0: np.array([140, 104, 125, 161, 127, 141, 140, 130, 74, 97, 88, 111, 116, 122, 91, 121, 131, 110, 89, 136, 158, 157, 118, 120])
1: np.array([139, 130, 122, 128, 137, 124, 128, 126, 121, 127, 138, 131, 127, 129, 118, 127, 141, 126, 137, 122, 123, 129, 132, 118])
2: np.array([88, 137, 93, 80, 120, 130, 132, 166, 132, 127, 164, 216, 123, 184, 218, 157, 122, 166, 120, 180, 141, 73, 172, 161])
3: np.array([124, 118, 132, 169, 119, 138, 137, 115, 114, 110, 86, 113, 145, 102, 109, 126, 118, 121, 124, 111, 150, 152, 85, 118])
4: np.array([130, 119, 128, 163, 126, 129, 145, 110, 126, 115, 90, 115, 132, 100, 111, 123, 126, 121, 122, 110, 143, 150, 92, 112])
5: np.array([141, 145, 109, 92, 153, 118, 116, 147, 121, 139, 174, 134, 109, 161, 126, 126, 137, 131, 137, 121, 95, 115, 174, 132])
6: np.array([122, 141, 125, 122, 140, 131, 143, 137, 133, 139, 144, 145, 119, 158, 158, 114, 133, 136, 142, 130, 125, 113, 137, 128])
7: np.array([166, 140, 133, 57, 150, 108, 113, 132, 144, 158, 212, 101, 97, 133, 98, 111, 144, 113, 151, 129, 63, 105, 203, 122])
8: np.array([119, 97, 148, 199, 103, 156, 139, 111, 94, 83, 33, 101, 161, 85, 89, 135, 111, 100, 107, 111, 182, 179, 64, 111])
9: np.array([143, 148, 135, 127, 132, 130, 126, 130, 143, 135, 145, 131, 140, 134, 117, 118, 139, 117, 142, 120, 116, 116, 140, 111])
10: np.array([128, 118, 135, 168, 120, 140, 135, 111, 115, 112, 84, 109, 144, 104, 109, 125, 120, 123, 117, 116, 153, 147, 83, 116])
11: np.array([97, 100, 188, 106, 73, 101, 55, 112, 226, 155, 140, 136, 156, 67, 193, 158, 96, 145, 109, 141, 93, 128, 106, 173])
12: np.array([132, 136, 121, 133, 134, 127, 129, 128, 121, 127, 136, 127, 127, 134, 113, 128, 133, 121, 140, 120, 123, 130, 132, 125])
13: np.array([140, 137, 129, 128, 137, 135, 139, 135, 113, 132, 134, 122, 120, 131, 119, 124, 137, 121, 144, 128, 124, 127, 131, 119])
14: np.array([138, 136, 121, 131, 137, 129, 127, 129, 121, 126, 134, 127, 133, 132, 113, 126, 131, 124, 140, 125, 122, 131, 134, 123])
15: np.array([121, 81, 152, 246, 90, 175, 158, 99, 68, 52, 0, 99, 181, 71, 61, 134, 105, 78, 84, 108, 231, 200, 34, 101])
16: np.array([138, 129, 120, 131, 132, 129, 145, 127, 101, 127, 126, 123, 115, 131, 120, 121, 131, 128, 130, 136, 125, 134, 127, 121])
17: np.array([133, 130, 130, 122, 128, 119, 138, 121, 138, 132, 133, 117, 122, 120, 133, 118, 125, 140, 127, 131, 120, 127, 134, 131])
18: np.array([136, 141, 121, 106, 146, 117, 123, 137, 120, 131, 165, 125, 111, 145, 119, 123, 138, 130, 134, 130, 113, 115, 155, 125])
19: np.array([129, 125, 135, 163, 124, 142, 132, 121, 122, 122, 94, 116, 146, 108, 114, 132, 126, 117, 130, 119, 148, 147, 96, 113])
20: np.array([123, 115, 142, 191, 109, 143, 150, 100, 122, 111, 54, 101, 151, 80, 110, 124, 110, 122, 124, 106, 160, 167, 46, 111])
21: np.array([87, 91, 202, 116, 58, 101, 49, 105, 240, 153, 124, 138, 167, 48, 205, 164, 89, 147, 102, 145, 99, 134, 84, 179])
22: np.array([128, 122, 131, 163, 125, 137, 139, 114, 120, 117, 90, 110, 137, 103, 118, 127, 120, 129, 120, 118, 145, 146, 88, 117])
23: np.array([115, 148, 90, 86, 154, 114, 129, 155, 128, 149, 180, 160, 97, 185, 166, 130, 134, 155, 144, 139, 102, 93, 170, 150])
24: np.array([131, 122, 134, 172, 123, 146, 138, 119, 115, 119, 83, 109, 145, 102, 107, 133, 122, 116, 127, 119, 152, 154, 90, 110])
25: np.array([118, 100, 152, 147, 104, 127, 123, 115, 128, 115, 92, 109, 128, 102, 121, 128, 117, 124, 99, 133, 151, 150, 106, 138])
26: np.array([124, 111, 141, 172, 118, 145, 135, 114, 105, 95, 70, 103, 149, 100, 102, 131, 117, 117, 113, 119, 163, 162, 80, 115])
27: np.array([69, 138, 75, 126, 149, 123, 160, 153, 118, 135, 125, 205, 112, 196, 226, 154, 131, 184, 140, 165, 166, 95, 106, 160])
28: np.array([130, 125, 123, 149, 131, 125, 140, 114, 132, 122, 107, 120, 129, 109, 118, 124, 128, 125, 127, 109, 132, 141, 105, 116])
29: np.array([140, 140, 125, 74, 146, 110, 110, 139, 143, 148, 189, 128, 109, 155, 130, 118, 143, 135, 131, 145, 95, 98, 189, 134])
30: np.array([127, 117, 141, 191, 107, 145, 138, 109, 115, 110, 62, 113, 151, 91, 105, 135, 119, 114, 118, 112, 160, 158, 69, 114])
31: np.array([124, 141, 125, 121, 139, 131, 142, 135, 133, 138, 143, 141, 120, 154, 154, 115, 132, 136, 140, 130, 124, 114, 137, 128])
32: np.array([136, 144, 132, 117, 132, 129, 132, 124, 132, 127, 133, 126, 140, 143, 122, 113, 124, 123, 147, 122, 123, 121, 138, 123])
33: np.array([124, 108, 142, 180, 117, 144, 141, 116, 103, 101, 70, 109, 146, 94, 100, 130, 120, 113, 119, 115, 167, 165, 74, 109])
34: np.array([173, 154, 118, 34, 160, 104, 100, 140, 139, 159, 237, 97, 92, 158, 95, 111, 153, 116, 142, 123, 55, 90, 237, 129])
35: np.array([131, 144, 108, 107, 145, 118, 118, 139, 136, 135, 158, 145, 137, 160, 133, 131, 136, 132, 149, 118, 113, 109, 157, 135])
36: np.array([123, 104, 151, 192, 110, 149, 140, 111, 100, 85, 48, 101, 159, 88, 92, 129, 116, 111, 102, 115, 184, 174, 62, 113])
37: np.array([85, 136, 81, 104, 115, 145, 142, 168, 119, 118, 137, 222, 130, 188, 229, 163, 122, 169, 122, 180, 155, 82, 154, 156])
38: np.array([116, 86, 156, 237, 90, 161, 140, 102, 87, 68, 0, 99, 179, 66, 83, 131, 110, 92, 88, 103, 210, 200, 27, 109])
39: np.array([135, 109, 124, 143, 131, 136, 147, 127, 96, 110, 104, 123, 112, 123, 110, 124, 132, 118, 110, 140, 154, 144, 124, 123])
40: np.array([138, 138, 128, 119, 138, 125, 126, 129, 124, 125, 147, 120, 127, 134, 115, 120, 136, 126, 132, 126, 118, 121, 141, 119])
41: np.array([139, 136, 128, 129, 135, 125, 131, 129, 118, 129, 136, 124, 126, 127, 111, 120, 135, 122, 138, 126, 119, 127, 131, 121])
42: np.array([126, 117, 137, 180, 118, 142, 145, 107, 117, 111, 70, 105, 144, 90, 113, 127, 116, 125, 117, 116, 156, 156, 67, 112])
43: np.array([128, 145, 104, 101, 147, 115, 118, 142, 136, 139, 166, 149, 129, 166, 140, 132, 136, 136, 149, 122, 109, 104, 162, 138])
44: np.array([134, 151, 95, 63, 160, 107, 104, 153, 141, 151, 208, 146, 101, 183, 149, 127, 143, 150, 141, 128, 82, 84, 206, 147])
45: np.array([140, 137, 129, 121, 130, 128, 143, 130, 134, 137, 135, 122, 122, 124, 126, 123, 127, 126, 141, 131, 112, 129, 143, 121])
46: np.array([142, 141, 133, 131, 132, 130, 128, 129, 136, 130, 138, 130, 136, 131, 114, 119, 138, 116, 137, 123, 121, 121, 137, 113])
47: np.array([130, 122, 141, 175, 119, 149, 141, 116, 106, 113, 77, 106, 143, 100, 104, 130, 118, 110, 123, 118, 156, 161, 81, 106])
48: np.array([132, 141, 112, 97, 143, 118, 116, 140, 131, 139, 168, 139, 119, 158, 139, 129, 128, 136, 145, 120, 106, 111, 163, 139])
49: np.array([139, 108, 125, 156, 127, 139, 141, 129, 82, 102, 94, 112, 117, 123, 96, 121, 130, 113, 95, 135, 153, 153, 120, 120])
50: np.array([126, 125, 142, 172, 122, 136, 139, 114, 121, 121, 81, 107, 144, 94, 107, 117, 121, 121, 125, 112, 144, 160, 71, 111])
51: np.array([133, 135, 120, 116, 130, 136, 152, 130, 116, 118, 125, 133, 132, 143, 137, 120, 122, 134, 126, 143, 129, 128, 146, 129])

np.array([114, 52, 162, 255, 62, 197, 160, 89, 34, 0, 0, 84, 215, 47, 20, 136, 103, 48, 35, 97, 255, 241, 3, 92]) -> 15 38
np.array([120, 75, 157, 255, 77, 180, 155, 100, 66, 42, 0, 97, 186, 63, 57, 144, 108, 75, 68, 107, 243, 207, 28, 100]) -> 15 38
np.array([164, 148, 133, 58, 150, 108, 109, 134, 143, 166, 213, 98, 95, 138, 92, 109, 146, 115, 152, 128, 62, 105, 209, 128]) -> 7 34
np.array([137, 157, 92, 59, 168, 101, 106, 160, 135, 161, 220, 153, 87, 192, 159, 128, 145, 149, 145, 126, 73, 90, 208, 151]) -> 44 23
np.array([115, 93, 156, 151, 99, 128, 123, 113, 128, 113, 84, 107, 129, 97, 121, 130, 115, 125, 93, 135, 156, 155, 101, 142]) -> 25 10
np.array([105, 135, 94, 103, 129, 143, 155, 150, 121, 119, 126, 182, 132, 177, 187, 143, 121, 157, 123, 161, 151, 107, 143, 141]) -> 37 2
np.array([131, 137, 127, 149, 130, 124, 136, 116, 128, 131, 109, 113, 130, 110, 116, 117, 131, 125, 130, 113, 125, 139, 100, 122]) -> 28 4
np.array([160, 144, 134, 74, 146, 113, 113, 132, 139, 159, 195, 100, 101, 133, 94, 112, 143, 115, 149, 127, 74, 112, 191, 125]) -> 7 29
np.array([141, 138, 126, 119, 127, 130, 143, 127, 133, 141, 134, 123, 126, 125, 128, 122, 127, 128, 139, 132, 111, 128, 139, 122]) -> 45 17
np.array([139, 112, 129, 145, 128, 137, 148, 130, 91, 116, 106, 110, 106, 118, 100, 125, 132, 118, 113, 137, 146, 149, 120, 122]) -> 39 49
np.array([142, 151, 107, 83, 157, 115, 112, 151, 127, 145, 187, 137, 109, 166, 130, 127, 137, 134, 144, 118, 84, 109, 182, 133]) -> 5 48
np.array([134, 139, 126, 117, 139, 124, 120, 132, 133, 128, 151, 128, 131, 136, 118, 120, 137, 127, 133, 124, 116, 116, 147, 124]) -> 40 46
np.array([121, 118, 180, 107, 93, 110, 79, 105, 206, 161, 156, 116, 148, 88, 151, 135, 114, 127, 141, 127, 94, 123, 108, 149]) -> 11 21
np.array([127, 116, 141, 188, 109, 146, 139, 110, 113, 108, 63, 113, 150, 92, 104, 134, 119, 114, 118, 113, 161, 158, 71, 114]) -> 30 33
np.array([51, 74, 245, 107, 4, 95, 4, 85, 255, 167, 121, 149, 197, 0, 255, 200, 52, 179, 103, 145, 87, 125, 26, 197]) -> 21 11
np.array([131, 138, 112, 116, 142, 121, 121, 136, 132, 130, 147, 140, 138, 151, 129, 131, 133, 129, 145, 118, 119, 116, 146, 132]) -> 35 43
np.array([141, 137, 130, 118, 131, 128, 140, 131, 134, 138, 138, 121, 121, 125, 124, 123, 128, 126, 140, 131, 111, 128, 146, 121]) -> 45 40
np.array([137, 151, 92, 58, 164, 106, 104, 155, 136, 153, 214, 143, 94, 184, 147, 128, 142, 151, 140, 129, 76, 84, 213, 148]) -> 44 29
np.array([136, 144, 131, 117, 133, 127, 130, 126, 133, 128, 136, 127, 139, 142, 121, 114, 126, 123, 147, 121, 120, 122, 138, 123]) -> 32 46
np.array([114, 129, 102, 101, 127, 142, 156, 138, 113, 99, 114, 162, 140, 168, 179, 133, 117, 157, 109, 154, 157, 117, 139, 142]) -> 51 6
np.array([169, 140, 135, 53, 153, 102, 113, 129, 143, 161, 216, 100, 100, 134, 95, 108, 149, 111, 144, 130, 64, 107, 207, 120]) -> 7 34
np.array([101, 152, 76, 75, 161, 103, 130, 165, 135, 162, 197, 188, 81, 207, 199, 140, 134, 174, 150, 153, 102, 76, 185, 166]) -> 23 44
np.array([112, 116, 176, 120, 91, 112, 76, 108, 202, 165, 143, 122, 151, 84, 161, 143, 113, 131, 135, 119, 98, 123, 100, 146]) -> 11 21
np.array([107, 112, 184, 122, 82, 111, 71, 102, 214, 169, 139, 122, 156, 74, 168, 148, 109, 131, 134, 119, 98, 123, 91, 149]) -> 11 21
np.array([127, 143, 107, 163, 112, 106, 141, 101, 160, 130, 102, 112, 137, 93, 107, 126, 121, 131, 132, 90, 114, 126, 104, 122]) -> 28 4
np.array([77, 138, 113, 96, 118, 126, 119, 152, 169, 135, 160, 200, 132, 170, 221, 147, 124, 170, 117, 166, 137, 74, 159, 166]) -> 2 37
np.array([167, 145, 125, 61, 151, 114, 114, 132, 135, 160, 206, 100, 98, 146, 93, 110, 144, 114, 149, 127, 68, 104, 202, 124]) -> 7 34
np.array([111, 150, 85, 81, 157, 112, 130, 159, 128, 152, 185, 166, 92, 192, 175, 132, 134, 160, 146, 142, 99, 89, 175, 154]) -> 23 44
np.array([130, 139, 128, 152, 130, 123, 135, 114, 133, 131, 106, 111, 132, 107, 116, 117, 130, 125, 129, 110, 125, 140, 97, 122]) -> 28 4
np.array([122, 119, 174, 114, 98, 113, 88, 106, 193, 154, 147, 115, 146, 91, 145, 134, 116, 126, 139, 125, 101, 126, 106, 144]) -> 11 17
np.array([140, 139, 124, 117, 130, 128, 139, 130, 131, 141, 138, 126, 124, 130, 129, 123, 128, 129, 139, 130, 110, 126, 142, 123]) -> 45 40
np.array([159, 143, 124, 57, 158, 105, 114, 137, 142, 157, 214, 114, 95, 144, 111, 116, 148, 121, 146, 132, 69, 100, 205, 126]) -> 7 34
np.array([138, 129, 120, 138, 133, 137, 143, 131, 99, 133, 122, 119, 115, 125, 111, 125, 134, 127, 131, 134, 127, 137, 123, 116]) -> 16 13
